In the rows, zero is written as 128.
A single turn carries every row of the set below to another of its rows. Some are shown first; where does it send the rows asked next?
Q_855: [129 122 128  95  90 131 106 157 125 118 130 175 132]
Q_687: [139 126 106 116  81 112 137  88 128 117 101 128 144]
Q_438: [123 116 133 102 116 163 163 118 176 126 137 103 109]
Q_585: [109 146 163 146 140 112  90 135 104 161 124 112 125]
Q_967: [149 124 105 140 124 163 122 141 102 132 129 130  73]
Q_826: [114 130 136 172 135 129 101 136 130 117 152 106 161]
Q_308: [102 157 154 155 125 156 147 128 127  87 126 135 141]
Q_933: [109 114 154 115 120 151 134 155 109 111 139  87 150]
Q_354: [144 164 109 153 127 125 168 145 127 129 160 126  94]
Q_909: [128 102 143 101 107 115  80 112 134 105  98 135 135]
Q_962: [132 143 141  81 113 132 149 129 149 139  95 125  73]
Q_136: [144 132 119 104 133  99 112 162 164 150  92 106 113]
Q_493: [166 138 118 156 148  90 155 101 129 109 126 118 114]
Q_930: [168 167 167 137 121 107 140 140 136 121 129 108 158]
Q_997: [129  92 140 147  81 104 104 135 128 161 130 119 114]
Q_111: [118 135 143 113  94  83 106  96 150 103 153 111 127]
Q_242: [152 132 138 136 151 114 117 164 123 109 163 156  91]
Q_664: [100 106 110 115 146 136 140 142 147 127  95 164 116]
Q_944: [124 157 141 137 138 122 121 108 176 167 109 131  89]
Q_539: [134 150 131  98 150 150 137  91 122 112 165 123 100]

Q_242 goes to Q_933
Q_136 goes to Q_967
Where do these go?
Q_585 goes to Q_855
Q_909 goes to Q_962
Q_930 goes to Q_997

A single turn carries every row of the set below to another of its rows. Some are shown first; where does it send the rows asked next?
Q_332: [141  99 143  78 150 140 106 137 103 107 175 110 122 118 120]
Q_505: [134 139 100  84 156  99 119 139 138 145 132 136 136 160 128]
Q_938: [ 98 126 148 133 136 158  90 146 157 116  94 159 110 122 160]
Q_784: [108 131 103  88 176 114  86 121 175 155 132 133 152 130 176]
Q_217: [135 141 112  86 152  86 115 126 134 139 144 130 129 160 123]
Q_519: [ 96 107 187 128 144 174  99 101 143 104 155 144 155  85 142]
Q_763: [ 92 149 156 124 135 129 109  98 178 143 114 171 169 135 147]
Q_173: [139 101 143  84 142 147 100 129 103 103 181 108 125 109 121]
Q_231: [ 83 149 149 131 137 133 112 112 176 150 112 175 159 137 137]
Q_710: [110 133 165 139 156 158 153 135 127  91 160 139 120  97 120]
Q_829: [106 102 190 114 133 176  95 112 138 108 151 149 158  86 150]
Q_771: [115 121 166 139 152 168 143 141 139  96 159 134 113  95 114]
Q_26: [ 99 126 154 129 142 167  89 151 167 126 104 163 117 122 169]
Q_772: [123 125 115  99 185 114 140 113 145 125 187 104 148 101 122]
Q_907: [127 144 108  87 152  94 120 123 144 142 137 132 136 168 118]
Q_353: [147  96 139  80 163 139 105 130 105  98 175 107 131 110 134]
Q_166: [ 93 143 155 119 138 120 118 104 175 150 111 174 165 144 150]
Q_916: [111 112  98  94 171 121  73 122 170 159 129 134 150 130 170]
Q_410: [100 104 186 117 127 181 104 108 145 112 149 152 161  93 149]
Q_134: [123 119 116 101 189 121 138 112 141 134 195 114 161 107 131]

Q_710 goes to Q_134
Q_353 goes to Q_505
Q_410 goes to Q_173
Where do these go?
Q_763 goes to Q_829
Q_771 goes to Q_772

